In the data rows, the value 128 means zero.
Some points, one per row:
[ 60 204  22  84  57  47 116 200 184  81  47  78  25  79  41 127 188 127
 219 135 166  64 150]
[ 43 165 184 239  79 150 195   6   0  44 199 111  94  84 167 229  62 187
  94 182 196 101 169]
[ 93 189 155 121 112  70 146 215 123  64  59  58  85  51  16 171 122 196
 126 129 168  53 252]
[154  95 135 123 148 145 110 112 134 160 155 152 156 150 146 109 141 110
 125 102 101 161 113]
[101 142 118  94 102 109 146 158 132 126 114 109 111 119 109 140 145 129
 108 160 145 109 117]
[154  98 129 124 150 147 110 114 142 153 150 155 154 150 142 100 138 110
 124 105  96 161 115]
[159  99 139 116 150 140 105 116 138 158 149 155 152 156 144 105 139 105
 125 104 103 154 114]
[160  92 136 122 153 149 112 113 139 156 155 152 156 155 146 103 134 107
 127 107  97 162 112]
[ 48 195   0 103  39  90 130 162 171  83  59  92  11  82 103 135 189  97
 199 144 165  77  95]
[ 98 147 169 129  97 109 148 154 109 124 107  95 131 129 119 162  97 164
  85 194 152 112 109]
[158  97 137 120 159 145 106 111 140 156 148 158 160 156 146 101 136 102
 123 105  95 158 115]
[159  99 140 118 154 145 106 114 135 160 152 155 158 159 144 103 141 102
 125 108  93 157 108]
[163  99 131 120 155 143 108 114 140 161 151 154 153 160 146 102 141 104
 122 102 103 166 107]
[ 92 188 167 120 110  65 146 213 122  70  60  59  87  44  22 170 123 198
 124 136 170  51 255]
[158  95 137 119 153 146 107 110 135 163 152 161 160 157 142 100 137  99
 124 102  99 160 110]
[ 50 198   0 104  41  91 127 159 176  81  63  91  15  81 100 135 187 104
 205 144 168  78  99]
[157 102 142 129 153 161 110 118 139 149 154 155 144 150 144 104 141 108
 122 107 103 157 115]
[144 105 139 129 148 155 120 111 129 147 151 151 146 149 140 118 138 109
 113 117 109 152 112]
[157  95 135 119 156 147 103 109 137 156 154 156 154 156 142 108 137 103
 126 102 100 159 110]
[153 110 126 121 142 128 105 126 143 149 140 147 134 145 129 104 148 106
 137 112 107 145 113]
[160  98 135 124 151 141 110 116 138 159 152 158 154 154 139 106 136 105
 122 108  96 163 108]
[155  99 139 131 153 144 111 118 143 155 157 161 155 163 146 103 140 104
 124 104  98 158 112]
[153 112 121 123 148 134 105 121 144 151 137 146 135 146 138 110 143 108
 131 105 112 146 124]
[136 128 104 118 132 119 113 131 149 138 130 133 124 139 120 108 145 111
 150 118 116 137 121]
[154  96 138 125 154 147 108 111 134 163 157 161 156 162 148  98 138 107
 125 103 101 157 109]
[154 104 139 120 151 144 110 115 140 160 153 148 156 156 147 105 138 101
 123 108 101 154 109]
[158  97 139 118 151 146 108 110 140 161 155 158 156 156 147 106 139 103
 124 105  99 157 107]
[157 100 138 125 155 146 105 114 143 159 158 155 157 157 147 107 143 100
 132 105  98 156 112]
[157 102 137 124 156 146 111 116 138 157 154 161 157 162 146 101 142 108
 121 108  91 158 111]
Here are 12 more points, each followed by its number:
[151 102 129 121 149 140 107 116 141 153 150 152 146 154 142 104 146 108
 130 107 100 152 113] 0
[ 57 207  24  99  50  43 114 192 182  82  45  67  34  79  52 134 166 133
 223 143 169  63 138] 1
[ 76 189 123  68 128 201 255  99  28  41 124  74 106  69 132 205  64 248
 255 129 190  45 138] 2
[132 122 105 113 132 117 113 131 147 139 129 134 123 136 117 110 149 113
 149 114 119 131 124] 3
[119 165 120 255 119 127 255   0   1  35 190 102 169  17 224 155   0 109
  99 132 238 127 104] 4
[ 63 208   0  80  57  31 102 203 204  78  43  68  19  76  35 112 187 123
 241 129 167  58 151] 5
[141 124 100 117 138 120 105 134 149 137 130 141 123 140 129 111 143 107
 147 112 118 131 132] 6
[159 104 134 125 155 141 103 115 138 160 154 158 157 159 146 108 138 105
 124 109  98 160 104] 7
[161  95 137 128 154 146 108 112 141 160 153 155 161 158 139 102 142 110
 124 106  98 159 109] 8
[ 20 212 176 255   6 165 149 100  60  73  72  74  76  99 221 255   0 238
  87 233 185  95  56] 9
[156 104 137 119 148 137 112 117 136 154 145 152 155 157 145 107 140 107
 120 113 103 152 115] 10
[162  98 135 118 155 144 109 109 137 159 154 159 159 163 145 107 143 102
 128 107  98 160 110] 11
Which of these numbered points is nearest to each point below, ignoring the 2 directions in which the first points spread most? Its number follows each.
[ 69 202   6  81  58  27 102 206 201  83  38  63  23  82  28 112 189 130
 244 134 170  55 151] > 5
[159  96 139 120 156 146 109 117 134 153 150 160 161 156 142  99 134 110
 121  98 101 153 113] > 8
[ 22 213 181 255   5 161 148 101  56  75  70  61  69  98 217 253   0 239
  96 230 189  89  59] > 9
[162 100 143 124 153 146 112 119 143 162 153 159 156 157 140 107 147 106
 121 106  99 156 114] > 8
[ 63 174 176 111  62 129 213 180  73  85  88  63  93  75 103 207 128 171
  21 226 194  69 153] > 10
[ 80 191   1  92  82  50 110 172 191  69  36  90  25  72  62 135 168 134
 208 141 171  65 178] > 6
[150 104 139 126 144 141 110 124 133 154 148 152 150 153 142 104 136 111
 121 113 102 151 110] > 10
[117 167 115 255 126 119 255   0   5  41 188  99 166  17 227 152   0 108
 103 132 234 129 101] > 4
[ 23 219 171 228   0  93 144 150  88  93  57  39  77 111 158 226   0 251
 113 255 201  73  61] > 9
[ 21 219 173 224   0  91 141 146  92  91  49  37  80 110 164 233   0 255
 117 255 198  70  60] > 9
[ 35 195 191 141  20  78 191 191  85 103  70  27 104 100 107 215  51 233
  49 255 209  58 113] > 10
[157  95 133 124 153 147 111 111 139 158 160 159 151 162 145 101 138 103
 126 105  97 159 110] > 0
[155  99 135 123 159 137 105 110 137 157 154 156 161 154 143 104 142 105
 125 104  99 161 106] > 7
[ 72 200   5  78  62  28 102 207 199  85  37  70  20  74  27 119 189 126
 239 125 169  55 155] > 5
[ 63 203  27  99  53  43 105 194 183  84  44  71  27  83  52 131 159 140
 217 145 168  56 139] > 1
[116 170 121 255 136 128 255   0   0  33 192  88 174  17 218 153   0 136
 152 129 239 121 107] > 4
[ 78 182 121  66 129 203 255 102  30  38 132  73 102  65 126 209  66 244
 255 131 190  47 137] > 2
[160 100 135 120 158 142 107 112 139 162 153 155 159 159 141 100 138 106
 121 103  95 156 110] > 8
Here are 12 other points, each followed by its number:
[158  94 140 121 152 143 109 111 134 157 151 163 153 155 143 106 137 103
 124 104  94 160 114] 0
[162  93 132 118 155 151 111 113 139 162 157 153 156 157 148 101 138 105
 120 108 100 163 112] 1
[107 182 192 183 126  88 185 156  78  50  91  66 125  33  67 178  77 187
  92 130 188  70 243] 2
[159 103 134 124 155 143 108 111 132 153 154 158 151 151 147 105 139 102
 122 107 107 155 114] 3
[149 106 138 123 150 133 107 114 139 148 152 155 148 155 138 106 147 104
 133 108  98 154 113] 4
[160  93 141 122 154 143 108 111 137 162 154 159 160 156 144 103 143 103
 119 107 100 155 113] 5
[153  96 137 120 147 140 109 111 135 158 152 154 156 157 143 102 140 106
 130 109 102 155 113] 6
[151 104 138 118 158 148 104 111 142 157 150 154 147 157 147 103 143 105
 125 114  98 158 112] 7
[152 100 139 120 152 143 108 113 137 157 159 158 159 162 144 104 130 111
 123 109 100 154 111] 8
[ 98 191 154 118 105  63 144 219 126  61  55  62  87  43  15 173 126 199
 128 131 168  52 255] 9
[118 145  70 107 115  96 104 146 166 118  96 127  96 117 107 118 150 119
 169 125 124 111 148] 10
[156  97 137 125 156 146 108 111 143 156 156 160 157 160 141 112 139 102
 124 102  97 153 108] 11
Which of these numbered points is nearest to each point below, ignoring the 2 directions in which the first points spread most? Its number follows each.
[108 185 185 179 132  89 192 161  74  54  96  64 123  29  60 182  68 198
 101 128 184  68 241] > 2
[137 116 108 122 131 118 110 124 155 135 128 128 129 135 120 108 143 110
 154 115 120 133 118] > 6
[ 78 189   4  98  83  43 106 175 184  76  36  84  27  72  59 140 162 125
 209 133 169  60 181] > 10
[144 109 119 116 144 142 110 118 142 154 146 148 138 153 139 110 149  95
 137 103 105 145 110] > 11
[109 126 114 146 165 119 190  93  76  39  51 131  99  60 179 255  76 189
   0 245 197  71 255] > 10
[100 182 185 111 128 107 188 189  83  54  76  61 104  37  44 185  93 231
 135 130 176  46 254] > 9
[ 87 198 196 157  96  86 154 206  97  73  64  54 102  58  49 198  76 228
 102 160 176  55 229] > 9
[ 84 168 172 192  90  86 250 112  36  71 130  57 146  56 137 175  47 160
  42 217 231  89 134] > 1
[107 153  85 106 109  96 109 156 167 127  97 107  94 120  93 114 151 122
 176 125 141 111 128] > 8
[158 101 140 124 157 146 109 113 137 156 157 153 149 154 150 103 139 107
 122 109 100 158 107] > 7
[123 146 151 174 107 255 146 133 129  96 117 143  81 112 186 124 112 118
 122 109 133 132 131] > 7
[158  96 136 116 157 138 112 111 140 158 153 155 154 151 140 103 139 105
 122 107 100 157 110] > 5
[109 129 112 152 172 125 190  94  71  33  54 134  92  55 181 255  78 186
   0 246 196  71 255] > 10
[149  94 140 123 151 142 107 114 139 151 160 155 157 162 146 104 138 109
 124 112 104 154 111] > 8
[153  99 141 121 158 145 109 114 138 158 151 157 152 160 148 106 136  99
 124 104  97 154 111] > 11
[109 146  66 107  95 116 116 138 153 116 116 126  90 120 130 117 165 104
 158 124 135 114 106] > 3
[137 115 132 129 132 159 124 120 122 141 144 142 135 130 149 137 135 115
 103 117 115 145 123] > 1
[143 121 102 118 139 112 108 128 152 140 127 140 122 134 118 112 148 112
 144 115 119 132 131] > 3
